In the rows, zero is written as 128.
One turn sends every row of this set to another row. A few are shown first. Where does it send the rows asked after them?
K_36: [151 114 153 121 151 116 128 123 103 151 139 106  88]
K_478: [138 138 104 154 130 144 136 138 136 104 177  95 104]
K_844: [149 102 158 173 117 100  99 129 127 113 186 118 137]
K_343: [115  91 125 130 113 165 148 133 151 160 127 129 146]
K_432: [145  96 169 149 137 139 122 170 109 126 144 163 120]
K_202: [149  97 156 119 111 137 125 179 110 119 171 159 120]
K_586: [123 149 153 114 119  96 114 147 136 115 124  80 151]
K_286: [146 115 148 115 100 112 147 187 115 120 154 170 130]
K_666: [117  91 121 123 106 167 147 135 147 159 133 128 145]
K_672: [146 116 140 147  90  87 115 138 133 109 197 121 143]
K_161: [119 144 156 111 117 102 109 143 129 111 135  75 145]
K_105: [143 115 153 193 122  82 114 135 135 119 155 130 150]
K_132: [148 148 128 108 123  77 164 135 117 153 126 125 115]
K_724: [138 153  93 148 117 125 153 149 143 106 167 107 120]
K_381: [113  92 120 126 113 160 157 138 152 157 121 131 153]
K_578: [147 130 164 101  86 137 130 108 172 132 146 156 138]
K_697: [146 128 137 168  98  67 129 148 143 115 167 136 158]
K_889: [147 121 178 129 115 148 121 101 167 137 126 154 130]
K_629: [142 114 157 146 123 114 141 179 118 126 125 178 133]
K_648: [119 145 158 126 131 101 114 141 131 114 116  79 154]
K_737: [149 119 173 114 101 154 117 102 166 133 151 146 126]
K_6: [117 140 163 120 130 106 103 139 128 111 128  72 145]
K_954: [136 157  97 170 136 122 157 146 146 113 143 113 125]
K_490: [151 127 137  89 121 102 144 128 110 146 161 105  96]
K_690: [137 137 105 180 148 138 138 138 139 113 150 103 110]
K_907: [113  96 119 118 104 159 156 135 152 159 131 128 149]
K_956: [148 132 146 137 154  95 148 123 113 157 110 126 108]
K_68: [148 134 168 121 106 130 134 109 175 141 119 163 140]

K_105 goes to K_844
K_343 goes to K_666
K_6 goes to K_161
Now these:
K_954 goes to K_690
K_490 goes to K_132
K_68 goes to K_889
K_286 goes to K_629

